Each row is where one point has got to under a steady rotation. How many steps took it there?
The counts run from 0 to 810.
[-39 -39   1 -41 -15 -37 -18  16 -12 -30  24 -21  21   0  -9  22 -21   4
  -8 -49 -13  10  53  -2   2  -1 -22  -5  61  16 -11  -7 -23 -31 -11 -18
  20  63  11  13 -20  16 -15  -7  21 -12 -31   4 -20  -1]  288
[-38 -42  31 -25  12 -18 -14   0  -5 -34  22 -47  17  19 -11  -6 -46 -28
   7 -13 -31 -20  11 -16  -6  17   4   2  19   7  -7 -10 -14 -35  -7   0
  18  58  11  21 -22  24 -29  -8   1  10 -57  19 -52 -18]  195
[-25 -30  37 -23   6 -31 -24   7 -25 -31  30 -20  22   5  -5 -11 -13  -2
   3 -28 -37  -5  23  -3 -17 -14 -16  -3  42 -19 -26   2 -27 -46  -3 -22
  20  73  13   8 -38  29 -41  -2  16  -1 -17  -1 -40  -4]  450
[-21 -38  22  -9  -2 -39 -10   3 -24 -37  24 -42  15   4  22  -9 -39   7
 -10 -39  -9 -10   7  -8  -9 -20  -8   0  40  -9  -6  16 -10 -48 -19 -23
  -5  55   7  26 -30  23 -43  -4   2  -2 -41 -11 -55 -18]  623
[-39 -56   8 -14 -20 -10 -20   6  -2 -33  22 -24  32  10   8  18 -53 -15
   4 -28 -31   3  23  -5   1  -4  -8   8  61   9 -12 -19  -9 -32 -21 -17
  22  51   4   9 -11   2 -26  11   9 -10 -52  11 -35 -31]  764
[-43 -43   0  -6  -1 -32  -5  -1   0 -20  19 -24  29  15  13  18 -40   4
 -17 -44 -21  -8  21 -21  -1  -7  -6  23  51  -7  -1  -6   0 -36 -15 -18
  -7  44   0  38 -19   5 -28 -10  17 -23 -65  -1 -45 -29]  796
[-39 -42  15 -39  -6 -23 -31  16  -5 -33  31 -27  16  10 -12  15 -31 -19
   2 -35 -33  -7  36   0  -1   3 -15  -8  45  16 -19 -24 -26 -31   0 -14
  46  61  16   8 -20  17 -11  -7  15  -3 -41  17 -25  -5]  733
[-18 -23  31 -15   4 -41 -15 -19  -8 -37  30 -51   8  32  -7 -16 -48  -5
   7 -15  -7   8  29   8 -14 -16 -11   5  35   8   1  21 -28 -57 -23  -9
  -4  35   6  32 -25  19 -31  14 -11   2 -48  20 -39 -17]  608
[-36 -43  27 -23   8 -18 -18   9  -9 -36  22 -42  14  12   1  -4 -49 -25
  -1 -23 -31 -24   7 -16  -1   9   2  -2  23   4  -9 -14 -12 -36  -8  -6
  25  59  16  19 -21  21 -31 -11   6  11 -57  10 -53 -17]  191
[-46 -38   7 -19 -29 -27   3  -2  -7 -38  27 -46  29  13 -20   5 -52   2
   0 -13 -12   6  30  -4   1  15  -6  21  57  11   4   0 -15 -41 -24   0
 -14  31   4  34   0  10 -33  -5   0  -4 -58  13 -37 -17]  58
[-25 -30  23 -37   0 -56  -8 -15 -17 -35  28 -55  19  11  11  25   5   7
  -2 -49   5  11  29 -25 -17  -7 -17  -5  47  -9  -3  16 -25 -21   2  -9
   3  51 -22  26 -27  31 -12 -17  15 -31 -18   5 -29 -19]  109
[-32 -44   9 -16  -8 -41  -7   1  -8 -36  29 -57  13  11  23  14 -42   2
 -14 -47  -5 -19   7 -17  -3  -7  -4   5  37   1   2  -2  -6 -31 -10 -15
   2  34   0  39 -15  15 -21 -21   4 -15 -63   1 -49 -25]  357
[-23 -45  17  -3  -8 -41  -7 -13 -11 -32  33 -53  20  16  25  11 -29  10
   2 -39 -11  -6   7  -7 -22 -23 -12  11  48  -9  -8  13  -6 -35 -13 -26
  -9  36 -15  33 -28  21 -27  -2  -3 -26 -43  -3 -47 -29]  348
[-22 -24  18 -22  -9 -38 -22  -2  -9 -42  26 -44   6  22   3  -8 -62  -7
  -9 -28   0   9  32   4   7 -17 -12  -2  45  16   5   6 -29 -54 -28  -7
  11  36  17  26  -9   5 -26   8  -2   7 -56  19 -33 -21]  600
[-40 -27  30 -39 -15 -28  -3   3 -23 -47  24 -55  27   1  -1   7 -29 -13
 -13 -22  -7  -2   7 -39  10  22   3  -1  43 -16   4  -8 -22 -27  -3  18
  11  49   2  23   3  20 -34 -31  20   0 -40  12 -41 -26]  665
[-30 -53  26 -16  -5 -16 -22 -12  -5 -28  24 -27  34  20  -1  16 -25 -15
  26 -19 -36  13  30   1 -24  -8 -16   4  56   6 -23  -2 -16 -28 -13 -22
  20  65 -14   0 -35  20 -23  26   3 -18 -23  14 -30 -25]  752
[-29 -26  34 -31   8 -39 -29  -6 -11 -26  40 -27  24  19 -12   7   6  -5
  10 -30 -41   2  34  -3 -24 -12 -22   1  47 -15 -27  -4 -35 -34  12 -20
  31  59  -1  12 -38  29 -18  -5  19 -22 -16  14 -23  -6]  718
[-29 -11  36 -42  13 -40 -16 -18 -11 -43  21 -54  15  24  -4   5 -29 -24
 -11 -24   4  12  24 -37  10   9  -1  -6  32  -6  11   1 -34 -34  -5  22
  19  44   0  26  -4  15 -19 -16  16  -1 -46  33 -29 -34]  399
[-32 -34  11 -29  13 -51 -13 -17  -1 -17  22 -28  24  23   3  31   2   3
  -2 -53 -11  14  47 -19 -16 -10 -21   7  52  -1  -8   7 -18 -24  -1 -19
   6  56 -18  26 -36  20  -7  -3  19 -38 -31   9 -23 -20]  550
[-38 -48  35 -23  -7 -15  -7 -10 -14 -33  27 -38  37  12 -24   2 -19 -13
  30  -2 -40   4  23  -4 -26  16  -8   8  45  -1 -22   2 -17 -29  -7  -8
   5  67  -8   6 -32  34 -37  10   2  -7 -22  11 -40 -12]  477
[-35 -35  18 -10 -15 -44   8 -21 -11 -30  34 -48  33  17  -8   8 -16  18
   7 -22 -15   9  23  -8 -23  -3 -13  26  57 -14  -4  19 -14 -37 -12 -13
 -29  32 -19  39 -21  24 -34  -6   3 -29 -37   2 -38 -19]  72
[-32 -44   8 -19 -31 -30 -15   0  -5 -43  36 -53  16  17   1  10 -58  -2
   4 -26  -8   4  26  11  -2  -7 -12   6  56  22  -1  -3 -19 -40 -25 -11
   8  25   5  27  -2   7 -19   3  -7  -6 -57  17 -33 -22]  328
[-39 -37   6 -45 -17 -35 -17   5  -5 -34  26 -37  16  13 -26  17 -33  -7
   6 -30  -9  15  59   7   0  12 -19  -3  53  33  -5  -4 -29 -33 -15  -7
  19  53  10  17 -14  16 -10   1   6  -3 -40  21 -18   0]  296
[-31 -19  28 -41   8 -39 -15  -7 -14 -43  17 -51  15  14  11  12 -31 -20
 -19 -37   7   6  18 -42  15   6  -1  -9  36  -8  11  -3 -26 -30  -6  17
  20  50   0  25  -2  13 -20 -23  22  -3 -47  21 -35 -35]  394
[-43 -56  20 -18 -25 -10  -7   6 -18 -35  25 -28  45  -3   0  15 -27  -5
  13 -19 -37   1  13 -14 -11   8  -7   9  63 -11 -20 -11  -8 -24 -10 -14
  10  64  -6   4 -17  20 -41   0  14 -13 -27  -1 -40 -23]  487
[-37 -43  24 -36   1 -20 -27  -4   3 -32  30 -36  20  25 -27  12 -32 -26
  22 -15 -35   3  42   6 -13  11 -14  -2  40  24 -18 -13 -28 -30  -5  -9
  35  57   4   8 -25  22 -10   9   1  -5 -40  30 -24  -9]  741
[-35 -29  14 -33   3 -46 -14  -5 -10 -20  26 -17  28  12 -18  17   4   9
   2 -41 -24  16  55  -4 -17  -6 -26   7  58  -3 -17   7 -28 -34  -1 -20
   5  66  -4  18 -37  26 -20  -2  22 -26 -19   4 -20  -1]  278
[-47 -37  23 -15 -13 -24  -2 -24   3 -27  38 -41  41  27 -27  15 -19  -6
  18  -3 -39   8  25 -11 -21  14  -8  32  56 -11 -12  -6 -17 -29  -3  -1
  -6  31 -17  29 -13  18 -25  -2   5 -28 -44  23 -30 -25]  508
[-41 -43  31 -32  -3 -17 -12   0  -9 -36  29 -42  25  13 -34  -5 -32 -20
  22  -1 -38  -5  27   0 -15  25  -6   4  34  12 -17  -5 -23 -35  -7  -2
  16  62   9  12 -23  31 -31   0  -1   8 -37  19 -39  -3]  470
[-46 -42  24 -21  -4 -13  -6   2 -14 -32  13 -24  41   2   6  12 -32 -17
  -9 -23 -29  -1   9 -40   5  14   3  10  50 -21  -6 -15  -7 -27  -9   2
  10  65   0  13 -11  13 -41 -11  26  -8 -42   5 -45 -35]  219
[-15 -30  45 -11  17 -34 -28 -15 -13 -34  36 -43  14  28   5 -13 -26 -13
  14 -20 -34  -8   9   1 -27 -23 -11  -1  30 -12 -20   9 -25 -47  -5 -19
  19  53   0  18 -40  28 -32  10  -3  -6 -31  13 -45 -20]  173
